Each row is where one point has got to under a steady rotation. How many ticks took it there?
The counts run from 0 to 869.
[ 95 164 138  78 163 128  65 131 173 111 131 143  97 118 153 112 130 121
 164 147 146 135 147 143 118 154 135 130 135 130 145 158 166 110 119 151
 132  77 110  92 148 158 130 140 148  93 158 189  99]
742
[119 164  84 114 110 140  60 133 122 132 117  97  91 109 185 104 158 137
 209 130 139 117 146 113  99 130 159 138 130 136 137 129 131  93 129  96
 144 145 118  99 154 175 137 132 141 129 134 150  82]
419
[131 151 121 122  98 136  46 112 121  92 126  91  76 154 148 130 134  97
 155 145 117 107 141 134 116 109 143 118 115 135 104 168 157 118 147 118
 150 142 111 121 163 135 171  97 139 149 163 130  71]
575
[127 132 154  85 175 111  86 135 135 130 147 129  98 186 167 111 117 129
 113 155 120 103 154 164  99 145 137 141 129 157 170 169 150 104 129 176
 144 105 134 114 123 168 127 117 140 114 149 153  77]
194
[108 123 137 115 130 120  64 119 136 113  95 109 102 125 167 147 103 103
 148 135 137  92 115 142 127 164 139 140  94 184 150 178 163 130  91 143
 139 113 107 143 170 160 120  96 149 154 144 134  79]
648
[115 142 107  96 153 147  55 117 140 134 118 137 108 126 205 130  90 136
 158 129 118  93 116 127 110 151 118 134  90 160 162 165 159 105  93 140
 118 118 123 134 163 185 113 113 154 131 128 104 111]
96
[108 147 126  94 150 152  48 106 140 127 115 133 102 117 199 121 102 123
 153 130 129 101 120 121 123 150 125 139  91 144 154 153 152 110  72 134
 118 118  99 126 157 192 113 126 158 132 131 121 107]
97
[108 159 140  71 140 142  56 104 131 110 149 119 107 166 179  74 135 122
 133 149 100 105 130 128 137 142 133 119 105 119 140 130 163 112 132 129
  97 130  98  86 126 182 157 148 150 112 156 141 111]
830
[122 135 121 116 120 129  77 130 110 147  81  83 124 128 157 151 116 110
 168 132 123 109 112 126 140 163 157 131 126 210 177 156 152 116 107 141
 116  90 125 106 144 159 111  94 155 150 165 142  97]
407
[133 165 128 125  88 135  79 124  65  88 108  74 111 166 150 114 126  98
 129 145 108 129 129 132 152 150 135  94 136 172 130 149 139 127 161 124
 121 132 119 100 128 144 165 110 139 147 192 149  83]
717
[106 167 131 119 107 111  83 127  97  90 112  87  93 137 146  93 160 111
 158 142 128 130 147 141 135 169 167 110 136 166 118 141 151 129 158 127
 116 134 105  90 133 145 151 141 128 132 187 187  69]
118
[131 146 132 134 127 113  91 140 115 130 106  90  86 143 149 146 132 121
 156 137 144 110 140 164 101 143 173 141 138 197 159 177 131 120 129 153
 174 120 127 130 136 142 106 104 125 134 157 153  52]
657
[ 94 154 139  86 138 126  77 128 121 100 102 125 130 123 161 118 110  98
 140 137 141 142 118 125 160 184 116 119 126 165 154 153 155 128  96 146
 109  79  99  97 145 172 139 120 165 126 171 178 102]
796
[119 149 146  81 148 154  63 107 104 118 130 127  98 177 190 111  96 120
 105 135 109  93 121 134 144 149 116 124 107 152 166 154 142 123  89 144
 114 129  97 121 119 189 130 116 154 121 145 120 105]
838
[117 174  71 133 100 146  73 138 106 111  91  88 105  95 166 140 124 119
 202 119 135 136 130 116 111 145 130 114 137 160 125 145 143 104 145 115
 133 121 131 109 176 153 140 111 154 138 158 134  95]
217
[132 126  93 120 109 130  55 118 100 118 117 102 103 143 211  95 141 123
 164 139 121  98 131 108 107 138 142 133  93 126 131 143 144 107 117 102
 132 169 121 126 162 185 151 120 148 161 136 113  84]
177
[105 134 150  94 137 125  66 109 136  93 113 129 112 133 172 126  88  98
 123 140 105 104 113 150 141 175 124 108  97 170 131 170 185 134 121 153
  88 102 110 126 164 156 140 113 156 143 168 136 104]
245
[131 157 121 105 137 135  72 133 125  70 160 126  82 164 169 100 117 121
 124 150 120 126 164 152  96 128 107 109 137 111 105 168 148 115 161 152
 160 133 129 117 151 144 160 111 135 115 167 149  73]
779
[110 171 131  80 152 141  79 120 111  83 146 138 105 156 191  97  86 119
 102 136 119 128 134 139 124 161  89  92 123 134 144 155 151 123 126 159
 108 118 109 121 129 177 137 132 138 110 169 146 100]
242
[126 111 140  99 146  99  67 124 164 108 141 128  98 164 170  98 136 112
 146 163 113  93 143 155  92 139 157 137 106 135 123 166 189 115 151 150
 129 127 129 115 153 158 153 115 140 142 159 138  80]
782
[109 170 147 107 142 130  93 125 118 129 126 107  73 141 172 101 131 150
 137 127 136 100 143 167 109 164 172 126 123 182 169 152 129 120 127 148
 133 138 106 116 108 169  91 148  99 107 153 166  68]
704
[114 140 130 133 112 125  70 126 110 113  90  88 104 125 149 152 114  98
 151 135 140 104 117 149 144 163 153 131 117 202 147 181 144 130  95 145
 149 106 117 136 149 152 123  89 151 156 161 146  70]
58
[ 92 170 133  89 153 123  73 124 171 103 125 130  98 103 139 131 114 117
 166 135 139 138 143 150 124 167 138 115 129 157 136 162 179 108 134 160
 117  83 111  96 157 138 116 143 144 101 169 177  99]
547
[133 167 127  97 152 145  64 121 164 127 134 126  84 138 149 160  98 120
 143 140 129 114 144 168 100 131 133 123 144 160 154 185 155 107 123 170
 164  84 131 117 147 143 108  96 144 106 154 141  82]
147
[118 133 133  93 168 114  78 126 142 117 143 137 105 158 200  94 101 134
 119 152  99  94 141 148 100 164 127 120  95 147 144 148 180 112 149 161
  88 129 128 125 143 179 118 138 134 126 146 120 100]
42
[157 125 125 104 112 132  69 125  75 133 127  87 121 197 188 108 128 109
 130 154  92 103 126 120 122 120 134 128 129 151 163 147 127 106 131 129
 139 132 132 100 125 188 156  94 164 144 150 119  91]
328
[139 153 125  85 138 148  59 105 124 142 142 106 119 185 167 118 110 112
 124 158  74  98 130 139 124 120 136 107 129 157 160 154 169  90 143 152
 100 101 130  87 118 164 136 103 157 118 163 108 121]
86
[107 176 146  83 139 142  52 100 152  85 152 121  81 159 147 101 126 111
 125 158 106 117 145 150 126 138 135 106 125 122 110 154 172 119 150 144
 112 123  96  95 139 140 161 135 136 107 173 153  91]
38
[130 139  81 133 103 137  52 119 127 139 107  83  95 115 173 137 140 118
 196 137 109 109 134 124  99 119 160 131 116 158 131 152 154  95 143 114
 137 138 132 108 171 155 139 109 149 153 143 117  92]
23
[106 175 146  81 158 135  65 117 165 109 137 126  90 129 129 125 120 115
 152 150 135 138 142 153 126 148 137 120 142 152 148 163 165 117 121 160
 132  75 111  90 139 150 128 134 143  90 168 186  95]
743
[134 129 104  94 135 125  65 131 123 144 131 105 129 160 186 101 128 116
 163 157  82 113 129 120 107 141 133 128 121 149 152 130 179  94 169 137
  87 116 145  87 152 173 139 117 171 134 152 107 122]
479
